One turn moves every row onto another: examples first, then more rows asked
kip: [  1  15  11   8 -11 -30   0  -4  -9  15  24   6  23   6 -13 -11  11  56
  17   2  15 -15  -4  -5  -1  -5   3]
vazat: [-25  38 -25 -10   1  12  13 -35 -11   5  -1  16  -5  -8 -28 -16  -7  21
  -8  -1  11  -8  -6  -2  11  16  -4]
Pag: [-26 -25  -7  10   9 -11  15  -2 -25   6  13   1 -25  13   1  25  -2   7
 -12 -26   3 -32 -15   9  -2   2 -21]
moni: [-15 -23  17 -12   7 -18  -5   0 -26   2  20  12 -38  -1 -30   7  12  -1
 -28 -11  -4 -23   0  -1   5 -16 -10]
Gel: [ 19   8  11 -13  12   4  33  19 -26   0  -3  -3   2   8  -6  -7  -5 -35
  -8 -18 -10   1  -1   5   3   1   9]
Fisi: [-14  20   3 -14   1  16  16 -23 -17   3 -12  20  -3 -12 -41  -4   4  24
   2 -11  18  15  13  -9   6   4 -10]
mados: [-17  18   6   5  20  11  -2 -26   8   0  29 -12   6 -15 -19 -21   4  22
  10 -25  24  -5  -2 -31 -14 -15 -19]
kof: [  9  15  25  12  11  -6  -8  29 -26 -11   7 -25  19  14 -11   9  -4   1
 -14   0 -19 -24 -12  17  -9   9  -3]
Sida: [ -2  19  -9   1  12   1  -5 -35 -13  -4  13 -29 -20 -12 -16  -1  -9  18
  25 -24  22  14  -2 -18 -21 -30   1]
Zibuz: [-37 -14 -18   7   2 -12   3 -13 -20  -2  15  -9 -38  -6  -5  15  -3  -8
 -20  -9 -14 -33  -2   7   3   2 -14]
Kibu: [ 40  -9   0  28   9 -21 -13  12 -14  17  29  -7  -6  14 -32  -8   1  16
   6  -3  13  33  -9  11  -7   3   8]
Kazud: [  4  -3  -9 -10  -8  -6  -2  37 -25   8  38 -18  17  11  -5  -9 -16  10
  -2  -9 -31 -13 -13 -12  -6   1 -10]
Bupi: [ 21  28   8  -2   1 -28  18 -24  -7  -8  22  17  12 -29   9  -1   8 -12
   1   3  23   8 -23   4  -8  -9  16]
mil: [-13 -10   9   0  -4 -30  -6  -4 -16  -5  16   9 -24  13   3  15  28 -15
 -11  -5  -6 -29 -27  24  -3   4   7]
kig: [-29 -15  12 -11   0 -30  -1   9  -8   2  25  27 -22  10 -13   4  17   2
 -13 -11 -10 -28 -11  17   0  -7  -8]
tapug: [ 16  21 -15  -6  10 -10 -23 -19 -17   2  31 -24   5 -26 -27   7  -2  -1
   8 -12   8   8  -9 -25  31  -5 -21]
ronub: [ -4  18  27   7  21   5  -7 -25   8  16   8  19  16   3  -6   6   6  20
  13 -23  23   3  -8 -16 -25 -18   4]
Rabus: [ 26  13 -24  -3  -3 -17  24 -20 -26   6  17   3   2 -29  13   9  -5   7
  11  -8  22  14 -29   1 -15 -15  14]
doba: [ 17   6 -25  38  28  12   7 -19 -13  15  13  -3 -14 -10 -23   4 -21 -10
 -18   8   5  27 -12  11 -15  13  11]
Ler: [ 12  20  -8  16 -14  -5 -13 -27   1  -8   6 -29  -3 -14  16  -3   9   5
  19 -33  25   8  -4  -8 -21   3  -5]
Ked: [  8  10   3  -8   8  12  31  14 -40  -1  -8   0  -8  11 -12   7 -35  -1
 -26 -15  -7  -5  -7   9 -18   1   4]
zezaz: [ 17  -8 -14  28   8   1  22   7   6  25  17  19   1   3 -17 -23  -5  -1
  -5 -16  13  31   5   7  -6  22  -4]
deze: [  2  17  -2  26 -19 -20  -3 -10  -6  16   7   0  26  -1  10  11  -7  44
   6  -8  16 -17   1  -1  -2  17  -8]
rera: [ 16  22   6  -3   8  -2 -29 -29  -1  20  28  11   6  -8  -6 -14  15  19
   0  -5  14  -8 -30 -19 -25 -22  22]
demol: [ -1  36 -18  -1  -2   1 -40 -17   4   9  -9   6 -11 -20 -14  -7  -1  30
  -9 -24  12  -4  -6  14 -24  -3  -3]
Kizu: [-10 -37  -3  -1  -5 -12  11  -3 -28  11  32   5 -22  12   8  22  12  -6
  -4 -21  -2 -16 -25 -11  -4  -3  -9]
redig: [-15  18   3 -20   5  -7  35  18 -14  -8  17   6   2   6 -12 -28 -15 -19
  -7  -1 -25  -8   4   7  -6  -3  11]
vup: [ 10  42  -2  -5   7 -10 -35 -33  16  15  12  14  -6 -19  -6 -14  -7  -8
 -16 -18  12  -6  -2  -9  -3 -13  11]
ronut: [  5  36 -10  -4  11 -11 -41 -24 -18  -4  17 -14   4 -26 -33  24  -1   7
   4  10  -5   5 -19  -3  10  -6  -3]
dipop: [ 14   4  18 -13  -6  -5 -16  26 -41 -10  22 -25   0  15 -32  -1 -13  15
 -14   1 -25  -6  -8  -6 -10  -2   0]
gep: [ -2 -32   9  -6   6 -16   1  -8 -27  13  24  -1 -32   2 -10  16  17 -24
 -10 -15  -7 -16  -4 -14  14 -16   1]
raleb: [  9  -1 -32  28  15   1 -11   0  -8  25  39  -5  -8  11 -37 -14 -30  25
 -12  -4   2  17  -9  -7   1  15 -12]
tev: [ -3  14   8  37  21 -14 -17   1   9  -2  19  -8  -1   6 -46 -10   0   6
   0  11  -1  21  12  22  -1  16  -4]
ger: [ -3  35 -30  -2 -11 -15 -12 -20   8   5   8  -1  -9   7   8 -21  -5  25
  17 -36  24  -5 -17   9 -14   0  -2]
sefu: [ 13   7  -9   7   8 -16   7  -5   0  -6  41   5 -19  -3 -40 -37  -3 -13
  -5   7   7  39  -4   4  -4   5   8]
fudu: [-18  -6  -5  -2  -8 -25 -12 -21 -28 -11  23  -7 -42   8  -3  21   2 -18
 -19   1 -13 -24 -21  10   0   1   7]
nazun: [ -5  18  -9 -22  -2   3  24   5 -35 -12  20   3  -6  17  -7  -2 -29 -13
 -12   4 -25   2 -28   5 -22   0  19]
Nid: [  1  11  -4   9   6   3  -5  19 -18   7  17 -33  15   4  -4  -5 -12 -14
 -12   1 -36 -28   1  -6   8  14  -4]
vavim: [ -5  14  -8  30  15  -6  16 -11  -5  -4  25  12  -9  18 -31 -19  -9  19
  -6  18  11  20 -25  26 -29  17  15]
bik: [  6  12 -15  47  11 -17  -9 -12  10  11  46 -11  11  11  -5  -6 -14  -5
  -1  16  -5  13 -16   3  -8  23   7]

sefu moves to Kibu
Pag moves to Zibuz
And these:
Bupi moves to kip
demol moves to vup
kof moves to redig

One turn moves every row onto another: examples first, then more rows asked
kego: [-10  16  -4 -41  35  13   5   4  -8  -2   2 -37   9 -25 -25  14  -7   3]
rofo: [-10  41 -25 -47  -6  28  31   0  -3  -6  -4 -43  -8  -7 -12  14 -13  15]
Gitov: [-13  -3   5   3  13  26   9  18 -12   9  20 -38 -24   7  -2  15   4  -3]
rovom: [-30  26 -33 -21  29  -8  14   7  16 -18 -14 -24  -7 -22 -14 -18 -34  15]
bipib: [-21  15   7  -9  47   9 -11   2  -9   8  23 -18   3  16 -12  -9  -8  12]
ferav: [-57   5  -9 -13  -1  22  26 -20   9 -38  13 -48  -3  -7 -22  -2  -7  12]
funu: [-21  20  -3 -12 -20   2  29   0   6   0   7 -24  18  42 -11 -20  -6  22]
kat: [-27   7 -25 -14 -31   2   4  -2   9   1   3 -53  -8  42  -8 -12   0  15]
bofi: [-16  24  -8 -11   6 -21  36 -16   2 -12  24  -5 -11 -12  -5 -11  -3  -4]
Vir: [-16  10 -20 -12 -12 -11  15  13 -15 -20   3 -51 -25 -10   8 -14  27  35]
nabo: [-10   3  -6 -34  29  -7  -8 -13  -9  13  15 -40   0 -14  -9  -3 -10  55]
gen: [ -2   9 -21  23   7   4  25   1 -16 -20  30 -35   1  -9   0  -5 -24  33]
lazon: [-41  11 -11  -8  -6  -1  14   2  -5  -4   3 -20  24 -34  18 -12 -17  22]
nopa: [ -5  15  -4 -44 -17   5  17  -6   2   5   3 -16 -12  -4 -18  31  -6  20]
zoreg: [-49   1 -15 -11 -16  17  20   2  22 -11   4 -55 -21  20 -24  -6  -5   7]
givo: [-32  31   3   4  20  31   6  12  17   2   9 -35 -25  19  21  -6  -1   8]
kado: [-38   6 -31 -22 -28   5   4   9  -1 -16  -9 -51 -35   8 -16  -5   7  25]
vata: [-26  16 -17 -29  -5  10   3 -42   4   6  19 -49 -18   5  17 -14  -9  48]
tas: [-15  11 -25   1  37 -16  18  -3  21   1   6 -43  -1   4  -1 -26 -28   3]
Fami: [-49   2  -5 -15  -7  11 -15 -22 -11  14  33 -34  -4   0   3  13  -5  37]
bedog: [-19  21 -53 -11  23 -17  -6 -12 -11 -10   5 -43   4  -8   2 -23 -24  24]

Vir moves to funu
rofo moves to vata
And these:
kado moves to kat
tas moves to rovom
Gitov moves to nopa
gen moves to bofi
bipib moves to kego

One turn moves every row onto another: examples first, then more rows asked
Vam: [  5  18  15 -18   3  18 -39   7   2  35  16   9 -17  -1 -52 -11  17 -36
  20]
pir: [ 10  21   2 -44  14   1 -23 -13 -14  39  -5  -7  32 -27 -30  -8  31 -42
  26]
setem: [ 18  20  -2   4  10  -9 -69 -12 -18  23   1  10  26 -16 -14 -17  29 -31
 -19]
norav: [ -6  16 -12 -19  27 -15  12   6 -31  11   3  29  25  -8 -32 -16 -15 -26
  12]
vador: [ -4   7  10 -12   6  19 -27  13   3  33  24 -14  -1 -17 -55 -16  15 -27
  23]
duza: [ -4   2   1  -9   1  -8 -56  -7  -7  40  -7  31  36 -15  -1 -21  26 -18
  -6]
vap: [  1  36   2   1   7  11 -24  20 -21  37   9  49  10  -4 -52  -9 -21 -12
  -8]
Pim: [ 15  29  -9 -26  34  -7  18   3 -32  28  -3  31  17 -18 -22  -5  -8 -27
  11]
patan: [ -7  18 -15 -29  -7   7 -42  -2  -8   3  14  18  14 -12 -15   8  32  11
  -6]
boge: [ 15  25 -17 -32  18 -11  10  -6 -28  25 -21  30  30  -7 -23 -11 -11 -20
   1]
dak: [ -7  17 -10  -3   9  20 -23  30 -14  27  21  33   6   4 -48 -26 -21 -26
   3]
vut: [ 14  -3 -12 -36  29  -2 -11  -1 -21  30   6  -9  27 -30 -33 -22  17 -43
  23]
sirig: [  7  45   2  -1   9 -16 -21 -15  -3  26  12  -7  31 -17   9   1   1 -22
 -20]
Dag: [  5  24   8 -27   0  19 -47  11   0  47  28  -4  -6  -8 -54  -4  13 -23
   3]
Zuk: [ 15  40 -25  -9   2   3 -44  -5 -27  24  51  30  30 -26  -9   1   1 -15
 -10]
Kas: [ 10  21 -14 -29  18 -15  18   8 -33  15   0  20  22   1 -19 -15 -10 -21
  11]
puzu: [ 20  15   2 -34  28   2 -17  -7 -10  42  -9  -9   7 -30 -27 -17  19 -47
  25]
gifab: [ 23  37 -13  -3   8  35 -29  -6 -18  26  27  27  51 -13   1   0   2 -15
 -10]
fen: [  5  22   2   4   2  17 -23  28 -25  30  16  47  14   1 -48 -24 -18 -23
  12]
ved: [ -5  19   7  -9  -1  -7 -17 -33  -3  41  14  10  20 -22   0 -12 -14  -8
 -24]
gote: [ 16  12  -8   7  -2   8 -47 -23 -11  36 -12   8  29  -4   3 -30  25 -11
   1]
vura: [ 14  16   0 -33  26  -2 -23   0 -27  34   5  -9  28 -34 -28 -23  20 -44
  35]
res: [ 18  19   1  -1  -5  16 -40 -19 -15   1  18  18  21   6 -28   8  26   6
 -12]
peviv: [ 11  12  11 -19   0  13 -36  11  -1  31  27 -14 -13  -8 -52 -16   5 -21
  16]
mef: [  6  28  -3 -12  13  17 -16  23 -24  29  20  55   1   8 -44  -8 -10 -25
   6]
vuv: [ -3  33 -12 -13 -10   7 -53 -13  -4   7  26  16  25  10  -6   1  26  -5
  16]
zilu: [ 19  27  -4  15   2 -15 -16 -24 -24  37  17   8  21 -34  -6 -11   3   0
 -19]
kitu: [  0  35 -15 -16   3  35 -39 -16 -26  27  32  30  32 -45 -14  -8  -2 -10
 -12]

mef moves to Vam
ved moves to kitu
Kas moves to fen
And these:
gote moves to zilu
boge moves to vap
res moves to setem
vut moves to norav

One turn moves every row onto another: examples first, then more rows asked
dinuk: [ 19  -4  17   6  -2  16  24   5 -33 -11  -3  40 -26 -20  10]
bunim: [  4 -14  -2  22  -9  15  12  15 -25  11 -28 -35 -19 -15   5]
rago: [ 6  0  2 -4  9 14 25 34 12 20 -1 -3  2 30 -7]
Sedet: [ 5 -1  3 -3 11 13 23 32 12 15 -1  0  1 28 -8]
Duro: [-12  11  10 -11  10  10  13  -9 -24   5  41 -14 -25  -7 -16]
tilok: [ 11 -32   4 -10 -10   8  22  11 -52   5 -19  -1  -2 -20 -14]
Buv: [ 9  2  7 -3 13 11 25 35 11 23 -1 -5  4 30 -4]
demer: [-10  10  14 -12  10  13  15  -9 -25   6  42 -11 -23  -4 -17]
liri: [  7  12   1  14  19 -26  15   7   6  23  18   7  -9  -4  12]
ges: [ 5 -2 11 15 16 -5 20 -8 11 12 22 27 -1  6  9]
Lebet: [ 10 -28  -1 -10 -10   0  20  18 -53  10 -19 -10  -6 -22 -12]
lede: [ 23  15  -2   1  -1  -8  16  26 -34   0  -6  15 -40 -27  11]
rokeb: [ 10 -28   7 -10  -8   0  21  13 -57  12 -20 -10  -1 -21 -10]
bol: [ 21   7  29  11   9   4  30   7 -47  -2   0  26 -21 -16  19]
fif: [  1 -22  -1  23 -13  25  10  13 -20   5 -32 -25 -19 -15   1]
puz: [ 12 -30   9  -8  -7   6  23   9 -57  10 -19  -7   1 -18 -12]
Sonu: [  5 -14   9  28  -3  17  13  13 -32  14 -31 -33  -9 -11  10]
duv: [-12  10  10 -12   8  10  16  -8 -26   8  45 -12 -22  -6 -16]
Tuve: [  1 -24   8  27  -9  31  14   3 -24   4 -27 -23 -13 -11   6]
gumis: [-13   7   9 -12   7  13  15  -8 -22   3  41 -11 -23  -7 -18]
riz: [ 6  1  8 -1 15 15 27 30 11 20  1  0  6 32 -4]
gid: [  9   6  16  16  20 -19  22  -2   2  20  21  13  -1   5  15]
veb: [  3  -4  -3  12   7  -5  12  -2  19   9  20  27 -11  -4   3]
fufi: [-12  10  12 -10   8  15  15 -10 -24   4  41 -10 -25  -6 -17]
Zoka: [  3 -20  14  29  -4  27  17   8 -31   9 -27 -27  -8  -8   8]
tebem: [ 6 -1  6 -3 10 18 26 30 11 19  1  0  4 29 -5]
lipof: [ 17   2  -3   1  -6   8  16  18 -26 -11  -5  29 -39 -30   6]
tizu: [ 10 -32  -2 -10 -12   4  19  15 -51   7 -21  -4  -8 -23 -17]
Rar: [  6   6 -10   8  10 -20   9   7  16  14  21  14 -15  -6   6]
nirad: [ 23  19  16   9   7 -12  22  22 -49   5  -1  11 -27 -22  18]

Sedet moves to riz
duv moves to gumis
And these:
nirad moves to lipof
Lebet moves to tilok
Sonu moves to fif
gid moves to Rar

